(in the rows, 128 means zero)
One turn moves every row onto another: examples first, then more rows asked
rekon: [144 106 172 105  81 136 121 175 105  95 112 134 113]
Luz: [171 114 160 138  75 106 123 170 137 119 131 134 115]
pezel: [143 115 173  89  86 166 136 151 102 125 131 137 123]
vog: [175 112 145 142  84 112 124 165 133 122 136 138 109]
suvi: [135 119 153 140 121 138 140 146 126 112 106 144 128]
vup: [159 113 173  92  80 123  95 149 120 129 145 128 101]
Vot: [154 124 156 126 127 110 110 150 149 146 135 128 129]
zezag: [146 123 143  94 102 144 135 145 120 159 131 103 109]
nus: [173 108 164 116 105 112 117 180 109 151 146 138 102]
Monaf: [143 111 186 113  87 135 120 166 106  96 106 135 112]
Zirom: [146 134 154  95 112 153 113 165 108 157 146 133 129]
Fikek: [166 116 148  81 126 120 130 165 104 149 130 117 126]
nuv: [150 116 149 122 124 136 155 158 143 145 111 114 133]
mibe: [147 122 159 141 111 132 141 138 134 115 105 153 129]
vezi: [133 116 170  82 112 139 126 136 130 114 109 123 140]

vup moves to vezi
Fikek moves to Zirom
Where do these go?
Luz moves to Monaf
vog moves to rekon
nus moves to pezel

One turn moves every row onto another: examples first, then more rows asked
vufut: [124 135 148 154 162 143 135 144 145 124 141  94 140 129 143 187 118 108
 141 112 127]
tose: [116 126 147 154 164 146 140 136 151 135 146  99 144 120 142 181 116 105
 135 103 124]
vibo: [134 106 144 144 153 147 139 148 110 129 123 161 146 115 134 156 120 109
 136 118 138]
vidu: [141 111 143 148 151 146 138 149 105 122 120 157 143 122 138 159 119 110
 140 122 142]
vafod: [102 106 156 115 156 156 154 103 124 140 110  85 126 105 130 135 129 117
 128 136 138]
seko: [131  93 163 144 143 154 142 186 125 144 142  89 142 114 123 128 118  91
 121 111 123]
vovar: [120  73 147 132 138 147 140 136 136 133  96 127 141 111 134 130 117  88
 136 103 132]
ronu: [135  82 145 163 133 134 120 132 116 116  92 104 143 126 154 121 116 106
 136 113 145]
noke: [108 114 160 109 155 147 142 116 120 128 107  78 126 112 127 144 135 129
 129 147 135]
leze: [119  95 148 134 143 149 163 161 132 143 130  59 150 116 132 141 125 130
 124 146 146]
nas: [147 105 158 156 138 151 140 188 112 126 135  78 135 132 134 133 114  91
 133 120 133]
Nuni: [136 117 184 152 136 159 130 189 121 125 128  90 130 109 119 123 125  98
 137 117 124]
sagu: [114 131 140 146 117 142 155 145 126 132 128 103 125 134 154 126 114 154
 144  94 148]
Deti: [107 124 139 130 119 147 166 147 136 143 131 115 125 128 144 130 114 144
 143  89 141]
Mir: [118 140 162 177 158 151 126 127 145 124 138  95 138 113 148 165 119 114
 144 102 130]
nabod: [106 131 149 128 118 140 150 155 135 136 129 110 129 123 139 130 123 160
 139  96 137]
Mubit: [113 106 147 131 155 152 153  98 114 132 110  74 124 119 144 135 123 117
 131 139 148]
pade: [136 104 172 171 137 165 141 170 119 135 133  88 131 110 134 111 114  87
 135 106 133]
ses: [123  96 144 141 141 149 164 158 129 140 129  55 148 121 137 141 123 129
 127 147 150]
pupof: [121  87 165 127 135 130 108 153 131 120  93 116 150 107 125 131 134 120
 127 119 124]
kan: [118 120 155 121 153 151 148 111 113 119 101  74 117 123 137 144 129 121
 140 148 145]
raz: [114 142 170 164 159 149 122 135 151 124 137 100 140 107 138 169 126 119
 141 106 123]
mori: [116 137 143 127 117 142 158 158 129 126 124 109 120 138 143 140 119 151
 151 101 143]
misib: [140  98 152 130 132 137 127 156 122 102  82 115 130 134 135 147 123  99
 151 125 137]
bafo: [115 117 176 150 135 178 170 143 139 133 111  78 125  97 126 124 127 114
 153 134 151]
doras: [135 109 150 165 151 142 123 140 104 125 123 151 151 109 143 141 122 124
 131 118 142]
koloz: [118 122 178 148 135 176 167 149 137 128 109  76 123 100 124 128 129 117
 156 139 150]
lik: [135 113 155 158 150 140 119 147 105 122 121 152 152 109 137 145 127 129
 131 123 138]

nabod moves to mori
ses moves to bafo
Where do these go?
lik moves to vidu
Mir moves to tose
misib moves to ronu
Mubit moves to vafod
nas moves to pade

One turn moves every row onto another: examples first, then more rows asked
vare: [105 141 128 114 126 119 110 109 151 127 120 152 114]
zin: [106 141 121 121 129 117 110 104 147 121 118 145 107]
ravo: [126 135 147 158 103 132 110 132 128 116 120 108 131]
puv: [109 147 115 125 128 117 115  99 144 124 110 137 108]
nur: [128 133 150 119 104 121 142 133 136 130 120 154 112]
Mudi: [122 133 155 152 100 134 108 138 133 120 126 117 136]
ropa: [125 137 153 152  98 134 112 136 132 123 121 114 139]
neri: [107 148 128 113 120 121 116 109 153 136 115 151 123]
razo: [137 111 119 106 161 133 124 133 131 113 141 115 157]
senak: [144 121 112 109 156 134 132 127 128 121 130 107 163]
kosov: [138 115 121 103 156 135 127 134 133 119 139 117 164]
tos: [123 131 149 157 105 131 107 134 129 113 124 111 128]
Sopo: [122 130 153 154 103 133 106 137 131 115 127 116 131]
gobak: [137 143 133 132 106 119 150 120 127 130 105 134 107]
Rok: [139 113 113 111 162 132 125 129 127 110 137 110 154]
vifi: [128 106 122 111 159 135 124 142 122 120 149 126 151]
Bidu: [127 138 148 156 100 134 112 134 130 121 118 109 136]
rebu: [137 117 104 124 160 133 133 128 112 119 133 105 146]
ruta: [125 125 148 124 111 118 135 132 134 118 126 154 100]
nime: [112 153 122 116 119 121 121 105 149 139 107 143 124]
mafaf: [128 126 138 133 116 115 136 124 127 111 121 143  91]
gupi: [134 135 130 137 113 116 143 119 124 117 110 133  95]
Zeve: [131 107 112 120 163 133 125 134 116 113 144 115 142]
lofuz: [141 120 118 105 155 135 131 131 131 123 133 112 167]
fala: [113 153 116 122 123 119 120 100 145 133 105 136 117]
dorib: [138 124 117 110 148 139 138 137 122 139 132 117 167]
Mikas: [132 114 125 106 151 139 131 143 125 133 143 128 163]
lafun: [135 142 143 124 102 122 149 127 133 136 110 144 115]
dib: [141 124 107 119 153 137 140 130 115 132 127 106 158]
pip: [142 117 110 113 160 132 129 126 126 115 132 106 156]

ravo moves to tos
lafun moves to gobak
rebu moves to Zeve
Where do these go?
vare moves to neri
Rok moves to razo

One turn moves every row onto another: examples first, then more rows asked
lote: [130 104 116 117 119 132 119 115 125 122 160 143  97 115]
konut: [120 135  90  84 102 105 119 188 130 121 151 135 117  86]
dudoz: [162 118 130  97  96 132 125 146 127 163 138 140 107 116]
Piz: [130 155 134  96 123 101 122 155 148 130 158 137 137 109]
pul: [147 109 129 107 127 152 123 130 141 139 169 134 103 112]
vate: [147 108  79  91  90 127 118 180 125 149 152 139 101 110]
mura: [109 134 126 115 109  94 124 168 165 139 164 139 121 102]
bidut: [131 136 137  89  90 119 108 141 128 136 122 136 119 113]
kab: [115 127 114 105 103 107 129 154 170 120 167 147 133  87]
zoz: [138 135  89  90 104  99 117 188 130 122 155 132 128 101]
bor: [141 139 137 109 110 106 106 158 119 157 130 134 111 100]
Vegat: [146 122 101 110 114 153 122 119 137 132 156 133 109 123]
ged: [133 111 115  91 112 104 122 171 117 163 140 149 141 110]
fepu: [141  93  97  96 125 130 119 149 112 154 180 152 120 118]
Tup: [129 103  88 116 101 131 120 118 138 123 169 155 105 103]
Vusis: [124 112 144 101  93 115 127 149 144 151 125 140 106 102]
Molas: [122 102  99  97 127 151 129 132 117 131 168 149 114 116]
mazep: [130 130 133 109 118 119 120 137 135 145 116 137 125 109]
zaguv: [137 116  86 120 112 114 125 119 144 143 180 140  94 108]
kinem: [120 134 115  69 122 112 140 148 147 129 178 138 134  87]
mogi: [140 111  80  95  96 131 120 179 113 134 141 136 100  98]
som: [126 114 121  79  97 122 135 154 121 155 121 145 126 101]
saro: [138 102 129 104  74 119 120 153 132 132 133 150 117  94]
Fisar: [113 122  73  90 111 115 105 169 130 128 180 146 101 114]
sokun: [150 106 135 116  87 109 114 154 114 136 144 138 103 110]
gera: [133 115 116 115  85 110 114 154 126 142 118 124 108 110]
Gasa: [116 138 119  93 100  92 116 155 163 127 174 120 110  89]
zase: [123 126  73  88 110 128 104 181 124 138 177 136 111 110]
vugug: [116 144 125  82 111 126 121 144 173 135 177 133 115 104]
Ros: [121 124 100  78 128  95 123 154 138 152 186 148 135  99]
Piri: [132 105  95 124 113 139 116 138 142 127 180 124  93 116]
Vum: [121 149 124 100 131 108 110 152 154 151 185 136 105  92]
kupi: [150 122 105 123 130 140 112 135 124 156 167 136  93 111]
lapab: [138 124  73  89  99 126 109 181 116 148 152 132 113 108]
detig: [118 129 103 100 125 131 112 121 141 147 181 152  96 126]
goz: [129 134 121 101 121 106 139 133 169 127 171 129 119  89]
fibad: [131 136  84  79 102 110 105 187 121 135 164 130 122 100]
samu: [119 139 131  78 119 107 116 122 156 143 169 138 107  92]
lirol: [117 121  69  90 113 128 117 169 132 125 178 140  96  96]

Ros moves to ged
detig moves to Piz
konut moves to mogi
Where do these go?
kinem moves to som
Tup moves to kab
bidut moves to Vegat
mura moves to sokun
kupi moves to Vum
Piri moves to Gasa
vate moves to Fisar
goz moves to Vusis
mazep moves to pul
zase moves to fibad

